Here are some points, one per row:
tensor([-0.26,  1.08, -1.87,  0.37,  0.54,  1.21,  0.16,  0.19, -0.48,  0.01, -0.16,  0.05,  0.64,  1.43,  0.29,  0.06, -0.05, -0.73, -1.19,  0.51, -1.17, -0.51, -0.13,  0.14])
tensor([-0.25, -1.77, -0.13, -1.19, -0.27,  1.15, -0.05, -0.93,  0.18, -0.53,  1.40,  0.83, -0.18, -0.47, -0.07,  0.69, -2.52, -0.11,  0.36, -0.60,  1.39, -0.08,  0.72,  0.86])
tensor([-0.75, -1.56, -0.33, -1.14,  0.20,  0.52,  1.42, -2.51,  0.44,  0.55,  1.16,  1.19,  0.00, -0.57, -0.99,  0.35,  0.23,  1.04, -0.25,  0.35, -0.12, -0.03, -0.18,  0.52])
tensor([-0.53, -0.25, -0.18, -0.36,  0.52,  0.11, -0.46, -0.40,  0.44, -0.57,  3.90,  1.15, -0.08, -0.24, -0.89,  0.30, -1.73,  0.96, -0.09, -0.53, -0.63,  0.43, -0.23,  1.49])
tensor([ 0.76,  0.45,  1.50, -0.52,  1.82, -1.15,  0.20,  0.37,  1.17, -0.07,  0.13,  0.22, -0.40, -0.33,  0.31, -0.40,  0.11, -1.04,  0.31, -0.98,  1.14,  0.30, -1.13, -2.09])
tensor([ 0.66, -0.39, -0.54, -0.59,  0.61,  0.57,  0.00, -0.56,  0.12, -1.12,  0.18,  2.47, -0.13,  0.19,  0.37, -0.07,  0.78,  0.66, -0.66,  0.34,  0.05,  2.40, -0.44,  1.82])
tensor([ 0.42,  0.24,  0.17,  1.05, -0.21,  0.66,  0.01,  0.33, -1.15,  0.32, -0.93, -2.23,  1.04, -2.67, -0.98,  0.31,  0.04,  1.15,  0.27, -2.84,  1.03,  1.10, -1.37, -0.23])
tensor([-2.24,  0.38,  0.47,  1.98, -1.36, -0.44, -0.57,  0.30, -2.42,  0.30, -0.05, -0.91, -1.23,  0.99, -2.76, -0.19,  0.40,  0.33,  0.69,  0.25, -0.43,  3.18,  0.32, -0.09])
tensor([ 1.49,  0.42, -0.13,  0.46, -0.78,  0.03, -0.72,  0.14,  0.06,  0.08, -0.02,  0.31,  3.83,  0.51, -0.21, -0.20,  0.06, -0.26,  0.47,  1.66,  0.63, -0.05,  1.17,  0.66])
tensor([-0.56, -1.43, -1.92,  0.65,  0.22,  0.27, -0.08,  0.72,  0.38, -1.33, -0.64, -0.34,  0.35,  1.41,  0.54, -0.25, -1.09,  0.02, -2.37, -0.04, -1.21, -0.35, -0.25, -0.70])
tensor([ 0.49,  0.31,  1.07,  0.91, -0.57, -0.64, -0.91,  0.34, -1.31,  0.25,  0.41, -0.55,  0.18,  0.08,  1.52, -1.72,  0.74,  0.42,  0.27,  0.72, -0.03, -1.79,  0.95,  0.33])
tensor([ 0.16,  0.38,  0.70, -0.02,  1.11, -0.45, -0.75,  0.32,  2.78,  0.25,  0.03, -0.30, -0.43,  0.55, -0.29, -0.14,  0.99, -1.21, -0.28, -0.60,  1.94,  0.32,  0.95, -0.50])
tensor([-1.13, -2.00, -0.34, -0.13, -1.03, -0.01, -0.05, -0.68,  0.22, -1.40, -1.33, -0.40,  0.79,  3.30,  0.82, -0.88, -2.00,  0.35, -0.74, -0.35, -0.04, -0.37, -1.33, -0.46])
tensor([-0.89,  0.78,  0.42,  0.21, -0.34,  0.12, -0.58, -0.24, -0.83, -0.52, -0.33, -0.03,  0.16, -1.50,  0.46, -2.97,  1.41, -1.15,  0.01, -0.39, -1.22, -2.01, -1.25, -1.00])
tensor([ 0.40, -0.64, -0.48,  0.38,  1.69,  0.06,  0.34, -1.13, -0.05, -0.42, -0.05,  3.56, -0.18,  0.39, -0.11, -0.12,  0.75,  3.81, -0.43, -0.16,  0.12,  0.41, -0.89, -0.06])
tensor([-0.35,  0.56,  0.46, -0.20, -0.67,  0.14, -0.08,  3.62,  0.72,  1.15, -0.46, -0.60, -0.70,  0.00, -1.42,  1.16,  0.37,  0.30,  0.69,  0.35, -0.10, -0.72, -0.87,  0.95])
tensor([-0.04,  0.01,  0.63, -0.17,  0.29,  0.28, -0.46,  1.52, -0.64,  1.04, -1.29, -0.89, -0.71, -1.65, -0.40,  1.55, -0.06,  0.20,  0.54, -0.33,  0.14,  0.41, -0.60,  0.55])
tensor([ 0.93,  0.29,  0.23,  0.25, -0.40, -1.55, -1.47, -0.01, -0.80, -0.29,  0.03, -0.25,  0.07, -0.08,  0.98, -1.01,  1.28, -0.54,  0.74,  0.19, -0.12, -1.17,  1.16, -0.24])
tensor([ 2.45,  2.82, -0.77,  1.25, -0.08, -0.51, -1.29, -0.91,  0.92,  0.27, -0.72, -0.01, -0.08, -0.82,  2.84,  0.39, -0.44,  0.18,  1.17,  0.70, -0.42, -0.83, -1.14, -1.22])
tensor([-0.57,  0.30,  0.39, -1.17,  0.30,  1.09,  0.88, -0.63,  0.46, -0.47, -0.27,  0.72, -0.81,  0.35, -0.76,  1.83, -0.48,  0.49, -0.08, -0.50,  1.22, -0.88,  0.74,  0.74])
tensor([ 0.87, -0.98,  2.44, -0.39,  0.44, -0.74,  0.50,  0.50,  1.46,  0.89, -0.47, -0.38, -0.76,  0.56,  0.47,  0.07,  0.71, -0.68,  0.63, -0.86, -1.49,  0.23,  0.57, -0.86])
tensor([ 1.54,  0.21, -0.27,  0.34,  0.24, -0.14,  0.21,  0.03, -1.26,  0.37,  0.19,  1.22,  1.97,  0.17, -0.31,  0.03, -0.46, -0.96,  0.12,  3.40, -0.40, -0.27,  0.21,  0.39])
tensor([-1.49, -0.29,  0.08,  0.18, -0.55,  0.09, -0.78,  0.14, -0.74,  0.33, -0.62,  0.12,  0.02,  0.36,  0.57, -0.68, -3.66, -0.41, -3.74,  0.59, -0.58, -0.27,  0.69,  0.39])
tensor([ 0.04,  1.45, -0.27,  0.10,  0.89,  1.26, -1.34, -0.08, -0.78,  0.26, -0.13,  0.34,  0.99,  1.18, -0.09, -0.25, -0.41, -0.11, -1.14,  0.55, -1.18, -0.39,  0.45,  0.37])
tensor([-1.42,  1.21,  0.18, -0.10,  2.13,  0.18,  1.32, -0.38,  3.34,  0.48,  0.02, -0.24,  0.38, -1.76, -1.11, -0.80,  0.50, -0.69,  0.18,  0.19,  0.99,  0.00,  1.21, -0.96])
tensor([ 0.47,  0.82,  0.73, -0.03, -0.85,  0.43,  0.05,  0.65, -1.02,  0.86, -1.32, -1.01, -0.87, -2.10, -1.34,  0.97, -0.37,  0.93, -0.01, -0.35,  0.77,  0.47, -1.41, -0.78])
tensor([ 0.45, -1.26, -1.95, -1.35,  0.04,  0.17,  0.21, -1.99,  0.35, -0.12,  0.20, -1.51,  0.28,  1.27, -0.37, -0.05, -0.11,  0.39, -0.91, -0.03, -1.51, -0.03, -2.02,  0.64])
tensor([-0.92, -0.68, -0.14, -1.08, -0.10, -0.61,  0.75,  0.34,  0.42, -0.81,  1.63,  1.55,  0.08, -0.41, -0.17, -0.09, -0.90,  1.63, -0.48,  0.18,  0.07,  0.63, -0.06,  3.10])
tensor([ 2.57,  0.78, -0.76,  0.12, -0.83, -0.61, -0.06, -0.31, -0.27,  0.06, -0.53,  0.38,  1.05,  0.19, -0.27, -0.21, -0.34,  0.04, -0.19,  0.92, -0.41, -0.56,  3.43, -0.27])
tensor([-2.11, -1.38, -0.23, -0.06, -1.68, -0.90, -1.29, -0.17, -0.85, -1.71, -1.76,  0.15,  0.11, -1.86,  0.56, -0.46,  2.56, -2.15, -0.38, -0.40, -1.66, -2.37, -1.24, -1.63])
tensor([ 1.48, -0.46, -0.40, -0.47,  0.15,  0.21, -0.33,  2.16, -0.39,  2.77, -0.37, -0.03, -0.58, -0.48,  0.17,  1.09,  0.27, -0.32,  0.19, -1.69,  1.34, -0.07, -1.00, -0.88])
tensor([ 0.59, -0.26, -0.83, -1.35,  0.62,  0.55,  0.40,  0.83,  0.34, -3.66,  0.57, -1.26, -0.12,  0.47, -0.12, -0.85, -0.55,  1.11, -1.00,  0.89, -0.81,  0.86, -0.12,  0.51])
tensor([ 0.70,  0.44,  0.53,  1.22, -0.70, -0.70, -1.36, -0.13, -0.63,  0.76,  0.71, -0.33,  0.44, -0.22,  2.07, -0.44,  0.50,  0.00, -0.15,  0.72, -0.29, -0.55,  1.72,  0.56])
tensor([ 0.34,  2.08, -0.18,  0.95, -1.49, -0.74, -0.59,  0.12,  0.69,  0.56,  1.02,  0.12,  0.67, -0.11,  2.41, -0.74, -0.47,  0.15,  0.14,  1.21,  0.14, -0.04,  0.45, -0.71])
tensor([-0.03, -1.13,  0.25, -0.49,  0.47, -0.65, -0.01,  2.26,  0.00,  2.28,  0.87, -0.83, -0.88,  0.04, -0.43, -0.03,  0.74,  0.01,  0.66,  0.16,  0.16, -0.24,  0.63, -0.38])
tensor([-2.40, -1.57, -2.35, -3.08,  0.47, -0.52, -1.50, -2.57,  0.31,  1.21, -0.86, -0.87,  0.91,  1.82, -0.37, -1.08, -0.42,  0.47, -0.44, -0.22, -0.80, -0.31, -2.11, -0.34])
tensor([-0.69, -0.71,  0.89,  0.32,  1.24,  0.61,  0.98, -0.74,  0.47, -0.44,  0.17, -0.15,  0.20,  0.13,  0.70,  3.65,  0.50,  0.60, -0.37,  0.05,  1.01,  0.24,  1.04,  0.29])
tensor([ 0.54,  0.16,  0.82, -0.50,  0.05, -0.43,  0.79,  1.43,  0.19,  1.86,  0.09, -0.40, -0.86,  0.49,  0.39, -0.12,  0.77, -0.61,  0.53, -0.14,  0.64,  0.02, -0.90, -0.42])
tensor([ 0.97, -0.12, -1.24, -0.54,  0.30,  0.77,  0.57, -0.28,  0.37, -1.08, -0.05,  0.92, -0.45,  0.38,  1.01, -0.60,  0.72,  0.62, -0.89,  0.51, -0.19,  2.16, -0.18,  1.86])
There is one direction along which these points spread out most. Take the direction at right angles to it along which they spread out most. Go by this last direction. For each point below, how far along it does it lie, from 0 to 99? 50 is the average, and the first point above lies past it. One standard deviation of the points above along it is 16.
tensor([ 0.90, -0.71,  1.15, -0.01, -0.06, -0.67,  1.09,  0.90,  1.38,  1.42, -0.06, -0.06, -0.86, -0.50, -0.01, -0.39,  0.42, -1.20,  0.33, -0.71, -0.36, -0.07, -0.72, -0.40]) 39
tensor([ 0.25, -1.67,  0.01,  0.79,  0.16,  2.65,  0.34, -0.67,  0.50, -1.14,  1.42,  0.69, -0.61,  0.16, -0.77,  1.43, -0.53,  0.24,  0.05,  0.15,  0.87, -0.81, -0.53,  0.02]) 36
tensor([-0.40,  1.09,  0.23, -0.24,  0.69, -0.40,  3.07, -0.47,  0.05, -0.34,  1.80, -0.57, -0.25,  0.36,  0.18,  1.77,  0.63,  0.24, -0.68,  0.65,  2.81,  0.38,  0.85,  0.02]) 29
tensor([-0.89,  0.05, -0.66,  1.56, -0.95, -0.06,  0.37,  0.74, -0.72,  0.35, -0.57, -0.33, -0.35, -1.47, -0.85,  0.47, -0.53,  0.79,  1.67, -2.46, -0.62,  1.32, -0.24, -0.06]) 33
tensor([ 0.53, -0.37,  3.54, -0.04,  0.08, -0.23,  0.67, -0.20,  1.61,  0.82,  0.16, -0.20, -0.47,  0.36, -0.20, -0.53,  0.86, -1.24, -0.11, -0.46, -0.79,  0.41, -0.40, -1.21]) 41
tensor([ 0.95,  1.08, -0.95,  0.57,  0.15,  0.47,  0.56,  0.17, -0.08, -0.14,  0.01,  1.44,  1.54,  1.25, -0.24,  0.21, -0.23, -0.53,  0.49,  0.72, -1.26, -0.74,  0.52,  0.15]) 63
tensor([-0.02, -0.19,  0.50, -0.47, -1.47, -2.89, -1.38, -0.04, -1.23, -3.20, -0.72,  0.04,  0.18,  0.01,  0.14,  0.64,  1.50, -1.86,  0.06, -0.35, -1.16, -0.29, -1.44, -1.74]) 70
tensor([-0.80, -0.14, -1.10,  1.29, -0.76, -0.06,  0.53,  0.11, -1.63,  0.31, -1.32, -0.86, -1.65, -0.57, -0.85, -0.24, -0.30, -0.03,  2.06, -1.52, -0.25,  2.24,  0.20, -0.27]) 37
tensor([-1.30, -0.78, -0.94,  2.92, -0.31, -0.54, -1.09, -0.33, -0.91, -0.42, -1.69, -2.14, -2.72, -0.69, -1.62, -0.47, -0.35,  0.33,  2.67,  0.54,  0.49,  0.96, -0.58,  0.54]) 41
tensor([-0.32,  1.03,  0.30,  0.05, -1.79, -0.87, -0.85, -0.26, -1.07, -0.13, -0.25,  0.06,  0.20, -0.22,  0.54, -1.47,  1.66, -1.10, -0.13, -1.23, -0.22, -1.75,  0.81,  0.17]) 70
tensor([-1.37, -0.15,  0.45, -2.73, -0.87,  3.38,  0.32, -1.09,  0.25, -0.37,  0.65,  0.53, -1.02, -0.12, -0.81,  0.66, -0.76,  0.42,  0.54,  0.73,  1.00, -0.31,  1.08, -0.26]) 34
tensor([ 0.42,  1.47,  0.02,  0.49, -0.72, -0.69,  0.41,  0.16, -0.87,  0.49,  0.49,  0.07,  1.11,  0.05,  0.92, -1.01, -0.52, -0.02,  0.08,  1.25,  0.00, -0.59,  1.99, -0.07]) 68
tensor([ 0.37,  0.95,  0.80, -0.01,  3.39,  0.23,  1.91, -0.68,  0.49, -0.01, -0.29, -0.46,  0.17,  0.40,  0.57,  0.85, -0.21, -0.90,  0.80, -0.74,  1.51, -0.04,  0.91,  0.74]) 33
